In the data rows, zero lies at 4.5, halfway between 4 and 5.
Here are some points, one per row:
[6 4 7 2 1 6 3 6 4 2 4 5 1 5 4 2 2 3 5 4 6 2 4 3 5 5 4 7 6 6 7 5 6 2 5 3 1
 4 5 5 3 3 6 5 7 3 6 3]
[5 6 4 8 6 4 4 4 6 6 5 4 3 3 3 5 4 5 2 6 6 5 3 2 5 4 6 6 6 5 3 4 7 8 8 1 5
 5 5 2 3 5 7 3 4 4 6 5]
[4 3 6 3 3 3 5 4 6 4 4 5 5 6 4 7 3 7 6 8 4 3 2 2 6 5 2 6 5 3 4 5 1 3 4 4 8
 6 4 6 7 4 5 6 5 7 6 6]
[3 4 4 4 4 4 5 7 5 4 6 1 9 5 8 2 3 3 4 4 5 5 2 2 3 3 4 6 1 2 6 1 2 4 3 5 4
 4 5 3 4 4 7 2 4 6 6 5]
[2 5 5 4 3 1 5 4 3 5 6 4 2 6 3 4 3 3 1 4 6 5 6 4 4 4 4 6 0 4 2 7 6 4 4 8 2
 4 4 5 5 6 4 3 7 7 3 6]
[4 7 3 4 4 3 3 2 5 6 3 4 5 5 3 7 5 2 7 5 6 4 6 6 9 5 6 4 9 6 6 5 5 6 1 4 7
 6 4 3 6 7 3 0 5 0 3 4]
[4 6 4 1 5 7 4 5 4 3 3 3 5 4 5 4 5 8 4 5 9 4 5 6 5 4 6 5 1 6 3 6 4 2 7 5 7
 4 5 2 4 5 4 5 4 3 4 6]
[3 4 5 2 9 3 4 6 1 3 3 6 3 5 3 4 6 4 7 5 4 5 5 9 5 5 7 2 7 6 5 5 3 5 7 5 4
 8 3 1 4 7 7 3 6 4 3 5]
[7 2 3 4 5 3 4 4 4 1 5 3 7 3 1 6 7 4 5 2 4 4 7 7 5 6 3 3 4 6 5 6 7 4 5 3 8
 0 5 3 4 4 5 5 3 6 5 7]
[4 5 3 3 2 3 4 6 2 4 6 2 4 4 7 5 2 4 3 3 2 3 5 5 3 3 3 3 7 3 5 4 3 2 2 4 2
 5 8 5 1 4 2 6 2 5 4 8]
[6 3 4 4 7 5 4 3 2 5 6 3 5 5 5 1 9 5 3 4 5 4 4 3 7 4 2 6 6 7 4 4 6 5 2 4 4
 6 3 7 5 3 4 6 3 4 4 4]
[7 6 3 3 2 8 6 2 4 4 4 3 5 4 6 4 3 3 4 7 4 5 4 4 5 7 4 3 7 5 3 4 5 8 4 6 3
 5 4 4 5 4 5 7 5 6 4 3]
[6 5 6 6 9 5 2 6 4 6 1 5 6 5 4 7 3 5 4 3 4 6 4 5 4 6 4 4 5 1 2 5 3 4 4 5 4
 3 4 5 4 5 5 5 4 2 5 1]
[5 5 6 6 7 5 7 8 5 3 7 5 5 5 7 6 2 5 5 6 6 3 5 1 5 6 4 4 3 2 3 4 4 6 4 6 4
 5 5 4 4 0 2 5 4 4 6 7]
[4 0 3 6 4 8 5 6 5 7 5 6 5 3 5 2 1 5 7 7 4 4 6 5 5 3 3 3 3 5 4 6 5 5 4 4 6
 3 5 7 5 8 6 5 5 2 5 6]
[7 0 0 8 4 4 3 1 2 2 4 7 5 2 3 7 6 3 1 5 7 5 3 6 6 3 7 4 6 7 3 1 5 3 3 4 4
 6 4 5 3 4 5 3 6 6 3 2]
[3 5 9 3 4 2 5 4 6 5 7 4 4 4 8 1 4 8 3 4 4 6 5 3 4 3 7 3 7 3 5 2 8 4 4 6 5
 3 5 5 4 3 4 4 8 7 0 3]
[4 6 4 5 4 2 5 6 6 7 4 8 4 3 4 6 2 6 7 5 3 3 3 3 4 4 3 5 3 6 5 3 4 5 4 4 6
 5 3 1 3 6 5 9 0 4 5 2]
[4 6 6 5 3 6 8 7 5 6 4 5 2 3 2 4 7 4 6 1 6 6 2 6 7 5 3 4 4 2 1 4 2 4 6 6 6
 4 4 6 4 6 6 4 3 4 2 4]
[4 3 4 7 4 4 4 4 3 4 4 3 4 8 6 6 4 6 7 5 4 6 4 6 6 5 5 7 4 7 7 3 5 6 6 4 2
 3 6 6 5 6 4 4 2 5 4 5]
[5 7 1 8 6 5 6 3 5 4 2 7 5 4 6 4 6 4 4 3 4 3 5 4 3 4 3 6 5 5 4 2 5 3 4 2 4
 4 2 4 9 7 2 5 6 6 5 6]
[5 5 5 3 7 4 7 2 6 4 4 4 1 2 4 4 5 4 6 5 3 3 2 3 3 3 8 3 5 7 6 8 3 5 3 3 3
 1 4 6 4 4 4 6 5 4 5 5]
[7 5 6 7 3 6 4 8 6 5 4 1 6 5 6 6 5 6 3 6 3 5 6 6 7 2 3 0 0 6 8 6 4 3 5 4 4
 5 4 3 6 3 4 4 2 4 6 3]
[3 7 2 4 4 6 2 3 5 3 6 5 4 4 2 3 5 6 4 5 1 9 7 4 3 7 5 6 4 1 6 5 2 4 5 3 4
 5 5 4 5 4 3 5 5 2 4 3]
[2 5 8 4 3 5 5 5 2 8 4 5 7 7 3 4 5 5 4 2 3 5 2 4 2 5 3 6 5 5 7 7 3 6 4 7 6
 6 5 3 3 2 1 5 8 5 4 7]
[3 5 2 4 5 5 7 6 3 5 5 6 2 5 4 6 7 4 3 7 4 3 7 6 2 4 7 6 7 3 6 5 6 5 6 5 4
 3 4 5 3 6 4 2 5 6 7 0]
[5 5 4 3 5 5 4 2 6 4 6 7 4 6 5 8 6 5 6 5 5 6 5 4 1 3 4 5 3 5 4 4 7 4 7 5 5
 7 5 7 3 4 8 4 6 5 3 3]
[6 3 5 5 5 5 2 3 9 7 4 6 5 4 5 4 6 2 4 3 7 5 8 6 3 5 6 6 3 3 2 4 4 8 3 4 4
 6 4 6 4 3 6 7 5 8 4 4]
[2 5 6 6 2 2 4 3 3 2 6 4 6 3 4 1 5 3 3 4 3 2 5 5 4 5 6 2 3 5 6 5 4 3 8 6 7
 5 8 9 6 3 3 4 3 3 6 6]
There is one direction along which these points spread out most. Take the direction at right angles to it along which they spread out most. Go by this last direction. Where along it does each point below lie, from 0 to 99? The average is 50, and the first point in the table lies past the average. One standard deviation of the points above along it is 16.
[4 3 4 7 4 4 4 4 3 4 4 3 4 8 6 6 4 6 7 5 4 6 4 6 6 5 5 7 4 7 7 3 5 6 6 4 2
 3 6 6 5 6 4 4 2 5 4 5] 43
[3 5 9 3 4 2 5 4 6 5 7 4 4 4 8 1 4 8 3 4 4 6 5 3 4 3 7 3 7 3 5 2 8 4 4 6 5
 3 5 5 4 3 4 4 8 7 0 3] 91
[7 0 0 8 4 4 3 1 2 2 4 7 5 2 3 7 6 3 1 5 7 5 3 6 6 3 7 4 6 7 3 1 5 3 3 4 4
 6 4 5 3 4 5 3 6 6 3 2] 67
[5 5 5 3 7 4 7 2 6 4 4 4 1 2 4 4 5 4 6 5 3 3 2 3 3 3 8 3 5 7 6 8 3 5 3 3 3
 1 4 6 4 4 4 6 5 4 5 5] 54
[5 7 1 8 6 5 6 3 5 4 2 7 5 4 6 4 6 4 4 3 4 3 5 4 3 4 3 6 5 5 4 2 5 3 4 2 4
 4 2 4 9 7 2 5 6 6 5 6] 46
[2 5 8 4 3 5 5 5 2 8 4 5 7 7 3 4 5 5 4 2 3 5 2 4 2 5 3 6 5 5 7 7 3 6 4 7 6
 6 5 3 3 2 1 5 8 5 4 7] 60
[4 3 6 3 3 3 5 4 6 4 4 5 5 6 4 7 3 7 6 8 4 3 2 2 6 5 2 6 5 3 4 5 1 3 4 4 8
 6 4 6 7 4 5 6 5 7 6 6] 35
